In the data rows, 128 means zero.
Each row has a hidden score. How much does it go up from the first row of each pair to the second? 15 means little or no change, 30 a big rise and 0 a big fall. The score is a weighted sum of the row's numbers plus the product of two more (or one squared), each taken from its middle value.
[161, 109, 154, 194, 92, 123, 123, 109, 136, 102, 100, 215, 77, 129, 92, 170]
[136, 145, 117, 154, 37, 141, 119, 96, 110, 166, 102, 155, 88, 191, 156, 161] -> 19
[152, 82, 147, 154, 149, 177, 85, 117, 164, 91, 202, 204, 79, 53, 106, 110]
[196, 20, 161, 185, 142, 174, 48, 128, 130, 131, 203, 141, 119, 52, 181, 34] -> 12
[96, 60, 212, 109, 125, 165, 75, 110, 153, 135, 125, 184, 138, 84, 124, 73]
[134, 152, 55, 155, 42, 159, 69, 112, 100, 200, 92, 186, 120, 161, 162, 48] -> 15
[181, 131, 164, 121, 101, 71, 104, 128, 118, 127, 128, 88, 96, 199, 138, 147]
[146, 38, 177, 206, 115, 150, 77, 101, 113, 139, 129, 107, 103, 128, 200, 120] -> 13
[123, 143, 156, 143, 88, 131, 135, 85, 157, 132, 145, 175, 73, 168, 86, 142]
[104, 130, 142, 110, 182, 93, 143, 157, 118, 118, 71, 101, 185, 109, 125, 136] -> 8
[136, 139, 104, 126, 102, 127, 115, 142, 161, 112, 142, 193, 146, 91, 115, 95]
[102, 173, 67, 96, 131, 137, 139, 122, 141, 142, 154, 75, 128, 139, 148, 123] -> 12
[167, 153, 103, 116, 83, 97, 159, 116, 124, 161, 87, 123, 145, 128, 171, 122]
[149, 191, 62, 68, 130, 118, 122, 136, 170, 165, 153, 114, 116, 129, 139, 102] -> 10
[95, 60, 173, 149, 141, 181, 121, 122, 169, 111, 105, 159, 167, 42, 140, 131]
[106, 149, 138, 101, 84, 157, 121, 89, 170, 133, 133, 167, 70, 130, 117, 154] -> 13
[102, 183, 109, 101, 156, 123, 192, 121, 104, 157, 33, 82, 198, 115, 153, 158]
[105, 174, 97, 104, 87, 170, 129, 86, 171, 168, 96, 154, 107, 133, 125, 99] -> 17
[150, 120, 167, 140, 140, 143, 77, 150, 137, 85, 205, 176, 69, 105, 72, 106]
[143, 148, 117, 111, 74, 133, 77, 126, 134, 197, 99, 129, 136, 133, 166, 16] -> 13
[166, 115, 169, 184, 91, 118, 149, 92, 98, 109, 150, 203, 39, 152, 63, 181]
[93, 161, 119, 97, 137, 138, 185, 119, 97, 157, 103, 54, 163, 117, 170, 157] -> 11
[181, 20, 168, 215, 126, 149, 48, 118, 123, 117, 156, 143, 88, 100, 179, 85]
[74, 135, 67, 121, 83, 219, 102, 131, 146, 176, 149, 144, 161, 61, 194, 54] -> 17
[131, 134, 162, 154, 97, 133, 115, 96, 143, 112, 152, 192, 69, 163, 63, 132]
[100, 181, 59, 115, 133, 145, 192, 80, 128, 143, 131, 100, 126, 145, 140, 161] -> 11
[112, 172, 56, 94, 135, 134, 197, 89, 137, 160, 154, 88, 144, 141, 150, 132]
[109, 183, 90, 108, 87, 160, 113, 113, 174, 159, 85, 147, 118, 132, 137, 98] -> 20
[67, 130, 45, 132, 103, 212, 128, 184, 140, 146, 129, 119, 231, 39, 201, 91]
[137, 129, 167, 141, 144, 128, 108, 144, 170, 84, 189, 186, 87, 97, 57, 115] -> 28
[124, 149, 141, 156, 125, 113, 82, 147, 119, 95, 161, 97, 87, 216, 73, 126]
[137, 38, 188, 160, 123, 166, 72, 117, 123, 114, 164, 131, 123, 93, 164, 98] -> 9
[88, 109, 116, 126, 135, 177, 163, 92, 125, 109, 210, 127, 86, 107, 144, 166]
[93, 162, 67, 146, 134, 150, 159, 123, 127, 113, 84, 148, 169, 106, 138, 153] -> 21
[81, 110, 154, 128, 105, 193, 86, 135, 122, 158, 104, 122, 156, 83, 178, 82]
[144, 171, 91, 66, 156, 117, 114, 171, 121, 180, 137, 64, 158, 122, 146, 72] -> 20
[124, 96, 195, 120, 105, 158, 131, 85, 155, 143, 127, 163, 125, 109, 132, 142]
[87, 95, 97, 188, 55, 187, 137, 83, 104, 126, 139, 132, 127, 132, 211, 179] -> 7
[68, 122, 100, 118, 73, 212, 88, 147, 144, 148, 164, 132, 140, 62, 185, 89]
[83, 119, 54, 146, 98, 135, 211, 129, 128, 108, 129, 111, 195, 88, 199, 179] -> 12
[192, 121, 149, 128, 145, 51, 143, 117, 126, 125, 95, 129, 136, 159, 126, 150]
[99, 89, 144, 138, 97, 229, 84, 112, 144, 115, 208, 177, 115, 62, 155, 107] -> 20
[110, 153, 114, 96, 92, 153, 105, 109, 191, 162, 147, 148, 102, 148, 105, 103]
[117, 180, 103, 77, 162, 103, 134, 145, 131, 177, 112, 58, 140, 152, 124, 89] -> 13
[144, 171, 55, 130, 76, 118, 153, 94, 139, 172, 98, 186, 133, 152, 133, 116]
[145, 161, 129, 82, 96, 110, 55, 153, 138, 181, 83, 102, 128, 160, 129, 34] -> 22
[145, 38, 165, 181, 151, 169, 121, 95, 97, 112, 138, 135, 114, 102, 161, 158]
[146, 184, 64, 113, 85, 136, 124, 113, 128, 170, 120, 146, 126, 164, 136, 115] -> 12
[145, 132, 116, 122, 110, 129, 137, 125, 134, 141, 88, 153, 184, 90, 146, 107]
[172, 103, 178, 135, 171, 58, 147, 123, 144, 96, 139, 125, 115, 139, 79, 165] -> 15
[114, 152, 101, 111, 94, 168, 106, 161, 140, 171, 65, 123, 190, 76, 176, 65]
[141, 114, 130, 130, 166, 82, 140, 152, 110, 99, 94, 87, 173, 121, 155, 151] -> 12
[142, 124, 152, 112, 178, 100, 197, 106, 144, 69, 203, 157, 76, 124, 43, 191]
[133, 137, 146, 153, 142, 94, 125, 132, 113, 81, 154, 125, 55, 206, 59, 160] -> 13
[170, 138, 135, 108, 149, 41, 166, 110, 110, 130, 66, 108, 160, 169, 133, 142]
[111, 90, 158, 130, 93, 169, 81, 113, 108, 156, 106, 137, 137, 108, 182, 87] -> 17
[176, 90, 159, 116, 198, 94, 124, 182, 121, 88, 188, 96, 102, 121, 96, 115]
[85, 132, 94, 151, 122, 162, 173, 110, 133, 105, 86, 169, 155, 84, 148, 179] -> 10
[150, 153, 115, 104, 97, 115, 123, 143, 123, 144, 79, 138, 176, 110, 139, 98]
[143, 205, 69, 111, 103, 91, 94, 125, 139, 165, 113, 112, 124, 218, 115, 80] -> 18
[151, 165, 105, 142, 108, 67, 211, 93, 115, 124, 102, 178, 118, 170, 76, 206]
[143, 194, 68, 120, 102, 75, 168, 91, 135, 161, 94, 126, 129, 217, 112, 152] -> 14
[157, 121, 173, 192, 75, 121, 75, 116, 124, 116, 147, 201, 29, 161, 75, 120]
[131, 156, 58, 178, 52, 152, 143, 109, 98, 166, 61, 178, 139, 146, 160, 170] -> 22
[108, 180, 59, 106, 134, 118, 167, 103, 135, 131, 129, 98, 139, 143, 140, 137]
[74, 93, 189, 171, 117, 176, 127, 120, 147, 86, 84, 189, 118, 100, 102, 191] -> 18
[101, 96, 58, 170, 113, 135, 88, 198, 120, 94, 153, 113, 198, 88, 187, 61]
[89, 107, 116, 167, 145, 139, 158, 128, 121, 79, 98, 167, 119, 107, 127, 214] -> 16
[119, 174, 82, 113, 146, 69, 144, 143, 136, 104, 116, 146, 116, 152, 103, 155]
[154, 140, 120, 108, 113, 117, 137, 112, 126, 164, 77, 171, 182, 108, 149, 88] -> 17
[137, 167, 71, 160, 50, 167, 84, 114, 110, 184, 107, 168, 104, 166, 156, 106]
[114, 66, 194, 139, 107, 189, 83, 99, 112, 136, 140, 145, 137, 104, 164, 117] -> 17
[139, 173, 102, 84, 143, 77, 101, 158, 121, 159, 98, 73, 151, 157, 144, 52]
[157, 57, 172, 161, 121, 128, 133, 92, 147, 124, 84, 164, 149, 97, 155, 150] -> 16
[73, 91, 180, 164, 115, 170, 82, 122, 149, 112, 98, 198, 102, 113, 103, 112]
[138, 94, 153, 139, 138, 104, 125, 142, 115, 96, 159, 78, 105, 169, 132, 160] -> 10
[140, 149, 63, 174, 52, 142, 140, 111, 100, 153, 49, 196, 136, 144, 171, 174]
[119, 160, 137, 91, 100, 156, 152, 92, 148, 197, 67, 125, 150, 129, 143, 96] -> 14
[55, 160, 79, 134, 86, 205, 195, 96, 143, 147, 106, 109, 168, 88, 180, 174]
[176, 102, 187, 147, 167, 77, 55, 160, 134, 110, 154, 129, 113, 146, 69, 59] -> 13
[110, 101, 138, 185, 174, 125, 140, 145, 110, 59, 152, 147, 63, 144, 76, 176]
[128, 121, 148, 189, 167, 107, 116, 165, 131, 52, 174, 111, 52, 170, 61, 137] -> 22
[144, 182, 58, 70, 130, 129, 144, 125, 144, 161, 153, 129, 144, 125, 129, 99]
[99, 122, 175, 97, 193, 101, 112, 180, 119, 97, 170, 69, 118, 168, 67, 157] -> 19
[105, 114, 159, 121, 143, 111, 103, 145, 88, 126, 126, 69, 131, 162, 134, 124]
[87, 93, 205, 121, 108, 174, 104, 98, 179, 154, 105, 171, 129, 86, 133, 104] -> 23
[123, 111, 127, 189, 181, 84, 235, 108, 126, 56, 137, 136, 57, 163, 70, 245]
[65, 147, 67, 138, 91, 178, 151, 128, 118, 129, 137, 100, 158, 97, 189, 149] -> 16
[94, 164, 82, 113, 132, 146, 142, 110, 123, 118, 151, 81, 109, 149, 141, 162]
[143, 146, 89, 72, 130, 160, 112, 125, 142, 151, 203, 114, 93, 128, 125, 125] -> 21
[147, 146, 126, 133, 157, 90, 137, 152, 114, 112, 60, 72, 181, 133, 168, 148]
[165, 150, 98, 101, 95, 108, 202, 82, 104, 172, 89, 124, 142, 137, 163, 158] -> 26
[105, 195, 76, 112, 93, 177, 162, 86, 162, 170, 70, 166, 148, 122, 135, 110]
[106, 111, 154, 130, 76, 169, 79, 133, 118, 158, 100, 113, 146, 103, 193, 80] -> 3
[83, 76, 182, 138, 115, 182, 96, 123, 134, 130, 124, 120, 138, 84, 165, 130]
[179, 112, 173, 139, 124, 74, 116, 98, 118, 131, 131, 123, 84, 202, 113, 120] -> 12
[143, 189, 65, 53, 134, 134, 138, 120, 148, 177, 163, 107, 118, 132, 125, 97]
[119, 177, 120, 64, 139, 130, 181, 97, 165, 142, 165, 101, 85, 161, 86, 193] -> 16
[169, 127, 114, 85, 137, 118, 77, 192, 108, 131, 161, 118, 192, 89, 153, 63]
[182, 96, 195, 144, 157, 71, 61, 127, 144, 125, 140, 145, 78, 163, 84, 64] -> 13
[145, 144, 112, 137, 92, 129, 120, 127, 117, 163, 51, 130, 184, 116, 173, 92]
[93, 171, 61, 139, 132, 128, 191, 110, 154, 113, 67, 131, 147, 103, 151, 197] -> 17
[123, 98, 170, 122, 124, 141, 131, 102, 180, 141, 56, 185, 181, 75, 131, 104]
[159, 141, 155, 154, 127, 104, 97, 143, 138, 90, 170, 206, 61, 137, 39, 109] -> 8
[167, 86, 192, 140, 149, 77, 78, 159, 94, 82, 134, 66, 87, 198, 130, 143]
[198, 65, 165, 182, 132, 129, 59, 128, 130, 130, 152, 156, 111, 103, 145, 52] -> 13
[129, 191, 85, 65, 154, 109, 141, 136, 169, 136, 156, 124, 133, 106, 107, 121]
[101, 139, 168, 87, 239, 86, 151, 193, 111, 92, 166, 83, 139, 155, 27, 160] -> 15
[121, 103, 173, 131, 219, 94, 139, 166, 92, 85, 132, 80, 140, 161, 78, 161]
[149, 40, 177, 182, 128, 158, 84, 96, 106, 133, 120, 154, 99, 108, 159, 122] -> 18
[167, 148, 123, 113, 134, 55, 153, 130, 125, 122, 96, 117, 162, 151, 129, 142]
[90, 175, 114, 88, 185, 88, 156, 162, 141, 146, 70, 91, 190, 112, 115, 108] -> 21
[142, 136, 179, 154, 117, 118, 80, 155, 129, 72, 169, 182, 55, 150, 51, 135]
[153, 174, 85, 130, 115, 72, 141, 128, 117, 123, 105, 164, 126, 182, 92, 164] -> 11
[116, 131, 135, 168, 170, 85, 99, 194, 99, 54, 136, 134, 73, 167, 62, 162]
[146, 66, 124, 213, 120, 176, 97, 104, 120, 110, 134, 201, 69, 93, 146, 141] -> 14
[161, 132, 138, 130, 152, 121, 126, 142, 135, 78, 184, 192, 86, 99, 73, 159]
[127, 173, 108, 87, 114, 157, 121, 122, 144, 194, 56, 149, 178, 101, 140, 42] -> 18
[148, 169, 122, 85, 103, 117, 159, 93, 126, 200, 74, 115, 150, 159, 133, 94]
[141, 124, 150, 179, 49, 127, 113, 104, 119, 131, 124, 168, 53, 173, 110, 172] -> 18
[108, 85, 128, 142, 152, 178, 150, 102, 124, 87, 214, 136, 72, 98, 137, 151]
[124, 147, 144, 107, 135, 107, 149, 115, 160, 110, 197, 115, 73, 156, 75, 156] -> 20
[81, 150, 168, 85, 173, 97, 106, 158, 138, 133, 131, 61, 117, 182, 75, 136]
[195, 73, 165, 161, 180, 77, 99, 142, 104, 91, 147, 103, 86, 179, 104, 70] -> 9
[105, 162, 123, 99, 167, 129, 176, 152, 95, 127, 61, 96, 214, 95, 144, 153]
[187, 69, 158, 149, 152, 125, 59, 146, 136, 120, 163, 156, 134, 83, 143, 46] -> 12
[175, 113, 122, 105, 142, 83, 119, 147, 129, 125, 139, 141, 175, 106, 145, 102]
[104, 172, 117, 98, 155, 109, 138, 161, 104, 144, 38, 83, 206, 110, 150, 111] -> 17
[99, 94, 119, 144, 133, 177, 157, 91, 134, 94, 206, 141, 76, 103, 137, 164]
[156, 140, 128, 107, 169, 53, 188, 107, 137, 120, 111, 128, 156, 144, 104, 157] -> 18
[141, 134, 148, 109, 190, 97, 169, 145, 133, 58, 207, 143, 88, 111, 38, 177]
[158, 82, 173, 121, 186, 104, 123, 179, 113, 88, 195, 77, 104, 129, 92, 119] -> 23
[163, 110, 187, 108, 193, 87, 164, 142, 117, 76, 176, 104, 115, 137, 57, 188]
[74, 148, 46, 114, 93, 205, 110, 165, 142, 167, 129, 126, 190, 54, 192, 60] -> 13
[109, 127, 162, 86, 228, 69, 148, 199, 121, 81, 151, 83, 131, 142, 52, 160]
[182, 86, 155, 158, 193, 46, 156, 138, 123, 77, 112, 99, 84, 165, 114, 175] -> 10
[151, 25, 174, 188, 114, 153, 64, 108, 100, 133, 130, 136, 109, 116, 185, 108]
[121, 200, 90, 64, 137, 134, 149, 113, 169, 173, 136, 87, 116, 173, 89, 127] -> 12
[137, 183, 69, 112, 110, 68, 183, 105, 155, 130, 105, 146, 115, 167, 104, 185]
[161, 164, 125, 112, 143, 52, 157, 127, 123, 134, 72, 94, 165, 164, 141, 133] -> 18
[70, 135, 141, 118, 94, 190, 140, 117, 118, 163, 77, 117, 168, 85, 180, 124]
[186, 86, 178, 154, 180, 72, 128, 143, 90, 78, 135, 93, 76, 189, 92, 153] -> 15
[157, 92, 118, 131, 148, 167, 102, 113, 151, 102, 183, 220, 97, 48, 109, 101]
[104, 47, 194, 148, 146, 191, 111, 103, 128, 108, 139, 142, 144, 82, 147, 160] -> 18
[138, 181, 107, 89, 152, 103, 167, 125, 112, 156, 106, 59, 153, 162, 140, 141]
[75, 95, 184, 131, 144, 156, 121, 98, 110, 145, 97, 116, 135, 120, 136, 132] -> 16
[128, 156, 101, 92, 148, 131, 110, 151, 139, 111, 166, 175, 158, 97, 89, 100]
[158, 154, 125, 166, 90, 42, 88, 150, 121, 124, 75, 205, 93, 184, 70, 105] -> 12
[140, 134, 128, 158, 34, 146, 147, 67, 107, 163, 111, 178, 79, 182, 136, 173]
[150, 190, 57, 101, 113, 93, 150, 120, 147, 150, 130, 115, 128, 168, 121, 135] -> 8
[115, 157, 66, 130, 128, 104, 127, 139, 134, 106, 131, 127, 155, 144, 129, 117]
[160, 145, 88, 79, 144, 102, 184, 127, 113, 166, 137, 101, 185, 109, 154, 107] -> 19
[139, 170, 79, 74, 152, 116, 173, 119, 150, 123, 149, 163, 150, 101, 114, 146]
[128, 181, 82, 121, 115, 118, 166, 80, 127, 150, 141, 99, 115, 221, 102, 173] -> 16
[124, 157, 119, 127, 129, 114, 154, 95, 129, 119, 176, 103, 80, 205, 82, 177]
[171, 112, 159, 117, 168, 52, 134, 140, 130, 102, 133, 113, 139, 148, 97, 130] -> 13
[152, 164, 122, 100, 139, 50, 164, 121, 129, 144, 81, 75, 152, 166, 143, 125]
[94, 120, 167, 118, 162, 114, 71, 177, 111, 111, 147, 81, 116, 161, 91, 110] -> 17
[88, 119, 170, 183, 160, 130, 198, 107, 95, 91, 104, 143, 94, 167, 65, 237]
[103, 151, 132, 101, 87, 192, 138, 123, 126, 181, 95, 119, 162, 81, 166, 102] -> 18
[146, 108, 119, 101, 125, 117, 144, 121, 108, 150, 157, 89, 117, 147, 169, 124]
[147, 47, 188, 167, 129, 165, 34, 134, 135, 119, 161, 148, 114, 87, 151, 52] -> 5
[202, 55, 173, 188, 133, 111, 49, 127, 142, 129, 152, 155, 87, 108, 148, 49]
[156, 32, 180, 195, 151, 136, 51, 133, 112, 130, 113, 139, 120, 118, 171, 86] -> 16
[184, 22, 171, 197, 130, 177, 20, 136, 120, 124, 196, 135, 114, 74, 176, 24]
[144, 115, 168, 141, 111, 144, 137, 113, 148, 77, 186, 185, 61, 107, 80, 182] -> 17
[90, 123, 115, 125, 97, 191, 123, 146, 126, 174, 112, 101, 173, 55, 197, 92]
[189, 106, 146, 119, 161, 60, 124, 129, 96, 114, 109, 141, 136, 161, 102, 113] -> 12
[137, 97, 94, 178, 87, 200, 111, 127, 100, 96, 107, 204, 138, 73, 162, 181]
[148, 125, 165, 106, 84, 119, 71, 133, 118, 156, 120, 119, 123, 157, 157, 80] -> 14
[74, 144, 54, 148, 96, 157, 215, 108, 139, 127, 122, 93, 178, 95, 201, 187]
[152, 176, 64, 84, 117, 110, 163, 88, 144, 158, 148, 108, 102, 185, 128, 151] -> 13
[94, 180, 123, 79, 156, 110, 157, 126, 120, 168, 98, 60, 135, 153, 128, 127]
[91, 140, 85, 137, 139, 118, 173, 126, 120, 91, 89, 162, 146, 113, 137, 199] -> 11
[83, 102, 151, 162, 94, 155, 149, 94, 181, 119, 59, 223, 133, 83, 116, 149]
[158, 149, 122, 108, 82, 99, 170, 89, 109, 175, 80, 115, 130, 159, 159, 132] -> 16
[105, 130, 153, 123, 97, 164, 125, 86, 160, 126, 161, 183, 75, 128, 100, 146]
[166, 112, 184, 100, 183, 86, 112, 157, 123, 93, 181, 118, 103, 143, 67, 130] -> 12
[133, 194, 76, 105, 103, 91, 152, 90, 150, 164, 125, 90, 101, 218, 114, 136]
[111, 71, 136, 134, 126, 177, 132, 138, 158, 125, 98, 151, 191, 30, 176, 126] -> 16
[172, 125, 140, 118, 137, 58, 156, 130, 108, 109, 99, 113, 165, 157, 124, 175]
[133, 113, 142, 181, 136, 100, 126, 150, 138, 58, 184, 100, 62, 177, 83, 138] -> 15
[158, 102, 125, 129, 110, 132, 124, 122, 130, 137, 87, 171, 188, 92, 160, 109]
[147, 117, 100, 147, 101, 138, 113, 142, 123, 141, 66, 143, 192, 86, 175, 92] -> 15
[148, 145, 131, 97, 185, 100, 104, 181, 136, 66, 208, 151, 110, 105, 67, 120]
[83, 113, 102, 157, 157, 108, 138, 139, 113, 100, 113, 160, 130, 127, 112, 137] -> 11
